One hidden turn or mirror swaps the rows below in pairs. Which row is each named row swapped with?
K273: [ -6  -5  -1  -3   7 -19  -5  -6  -3   0  -1  14   0   7  -4  -8 -19  -3
  -4   2  -2]
K630: [  8   8   3  -8 -15   4  -3  -8  -6  -3  11  -7  19   2   8  -9   6  -2
   1  -4  -8]
K526: [-17 -10   0   3  -1   8  -2 -14  -7   0  -7  -1   5   5   3   2   0   5
 -27  -6 -11]
K932: [-16  13  -9  -2 -21   8  -2   3  -4   6  -6   1   5  10  12  -1   5  -4
   0 -10   3]
K95: [ -9 -16   5   4  -6  -3   4  -1   0  17  -7  21  -8  -1   0  -5   2   2
 -12  -2  -7]
K532: [-10 -20  -9  -8   2 -14 -18   9   0  15   0  -7  11   8  -6  -3 -13   3
   3  -6   3]
K972: [ -8  -8   6  -2 -17   5   2 -13  -4  10  10  -7 -14  -4 -19  -1   4   3
  -5  -8  -3]
K727: [  0   0  -1   3   1  16   6  -9   1   1  -5   0  24   3 -14  -6   2   7
  -4  -7  12]
K576: [ -2  -4   7   3  15 -15 -18  -5   0   6  -9  -1   8   7   2 -10 -10  -4
 -10   1  -7]
K461: [ -1   1   2   5  -6   0   9   2   1  -2  10   0  -9 -19  14 -10   0  -1
  10  -7   2]
K449: [  2   9  -8 -11  12  17  -1  18   0  -1   7 -11   5   9   7   1   9   3
 -10  -4   3]
K452: [ -7   8   1  -5 -16  10  -8   2  -1  -9  16  -4  11   9 -10  -6   2  -5
   7  -7 -12]
K594: [ -7 -11  -2   2   9   0  -2  -9  12   5   1   1   6 -24  -2  -8  -9   0
  10   4   1]
K912: [  9  -7  -2 -10   4  15  12 -15  -7   2   7  -7 -10  -6   5   1  11  -8
   2  -2  -3]
K50: [ -1   2   0  -5  19   3  -1 -14  -2  13   0   2  23  12  -4   2   6   5
  -4  -4 -12]
K872: [  9 -10 -12  -5   2  -1  10   3   1   8  -5   2 -20 -10  11  -3   6   5
  -2  -6  10]
K38: [  1  -7 -15  -6   0 -10  -9   5  -5   9   3 -15  19  -6  -4  -3 -10   3
  19  -6   0]
K445: [ -2 -16  -6  -2  15   2  -7 -22  -3  12   7  -3 -12  -3  13  -1   1   3
  -2  -4 -11]
K655: [ -6   3  -9  -5  26  -3  -4  15  -1  10  -3 -14  -8   8  -1   0   6  -7
  -3  -8  -6]
K629: [ -5 -25   6  -4  11   6  -4  -4  -1   5   4  -4 -17 -15 -12   2  -3   0
  -1  -2   1]
K826: [ -9  20 -11  -5   3   4  -2   6  -4   7   4  -3  16 -11 -15   0   3  11
  -1  -7   0]
K237: [  5  -3   8 -13  -2 -12   9  -2   7   7   1  13  -7  11   7  -3  -5  -7
  -5  -9   7]
K226: [ -9  -7   4  -2   5   7   7 -17   2   7  -6  -1  18  -2 -17  -3   1   5
  -5  -6  11]
K473: [  0 -11  -2  -5 -20   9   7 -13  -3   5   7   0  16   6 -11   0   4   7
  -4  -7  10]
K894: [ -7  -2  -2  -3 -25   6  -4  24  -5   8   7  -7  -1  -1   6   3  -2  -1
  -2  -3 -12]
K428: [-15 -15  -6   8   5   2  -4 -12  -5  13 -15   0   9  -2  -1  -7  -4   0
 -22  -1  -7]
K792: [ -7 -11 -14 -12 -11 -12   9   2 -11   8  16  -2  -2   3  -2   0  -1  -2
  10 -24  -6]
K547: [-10  -2  10  -5   2  -2  -1  17  13   2  -3  11  -2   4  -3   4  13  -1
 -14 -14 -11]
K740: [ -5 -15   2  -2   1  -2 -14  -2   6  10  -6  16   3   1   9  15  -6  -9
   2  -1  -6]
K349: [ -8 -12  -8 -10   5 -12 -12  -4  -7  13   5 -13  17  -9   2  -1 -15   2
  13 -10  -4]
K944: [ -9   7   6  -4  13   4 -16  13  -8   7  -5   6  -6 -11 -13   3   6   4
  -7 -10  -9]
K171: [  2  -6  -9  -3 -21  -5  -5  -1  -5   1  -3  -2 -18 -12  12  -4  -3   2
  -1  -7  -9]
K9: [  0  10   2  -3  10  19  -1   7   3   1 -10   1  11   0   6  -9  -1   0
  -4  12   8]
K971: [  2  -7 -14  -5 -11   5   3  15  -3   4   9  -9  27  -5  12   0   1  -2
  -1  -6 -12]
K726: [ -7   5  -2   1   8  -3  -9 -13  -6  19  11  -4   5  -8  10   5   0   0
   7  -4 -19]
K444: [-12  -3   2  -7   5   9  -7  12   5  13   4 -11 -11  -6  -4  11  19   2
  -4 -17  -9]
K803: [  1  -2  -8  -5   2   5  -5  -7  -3   0  -2 -22  12   1  14  -8 -14   1
   8  10  -1]
K112: [ -5   2 -15   2   5   3   7  18   3  -2  13  -4   3   3  -8  -8  12  11
 -12 -20  -4]
K41: [ -1  -6 -17  -4 -11  16   9   4 -15  -2   1 -18  -7  11   0  -3  -1   2
  -5  -6 -13]
K398: [ -5 -26  -8 -10   6   1  -5  -5  -4  -3   6  -3 -12 -21  -2  -3  -6   4
 -10  -3  -8]
K109: [ -4  10 -13  -3 -16   8  -5   4   1   6  14  -3  11  -1   8   8   3 -13
  -1  -4  12]
K476: [  2 -16 -15  -4  -2  -1  -3  18  -2  -4   5  -2  16   5  19  -5   1   2
   3  -5 -15]
K769: [ -7 -26  -1  -9  18  -3  13   4   0   8   2   5  -2  10   1   1  -3  -3
  -8  -7 -18]
K412: [  2 -10  -5 -14   0 -12   2  26   2  10   5   4  -2   3 -10 -10  -3   2
   5  -4   5]
K913: [  1   1   3  -6 -14   7 -23   0  -2   7   0 -10 -11  11  -7  -2   1  -7
   4 -12 -12]
K133: [-14 -12  -9  -1   9  -2 -22  -8   3  18  -3  14   2  -1   1  -2   5 -13
  -4  -2   6]
K816: [ -3   7 -13  -5   1   0  12  16  -7   8  13  -5  -3   0  -7  -7  11  11
   2 -17   5]
K951: [ -7 -21   1  -1   2  12  -3   6   0  -6  -9   1  -6   8 -20  -1  -5  -7
  -7  -7   5]

K826 swaps with K594
K473 swaps with K532
K803 swaps with K50
K476 swaps with K526
K769 swaps with K41
K913 swaps with K237

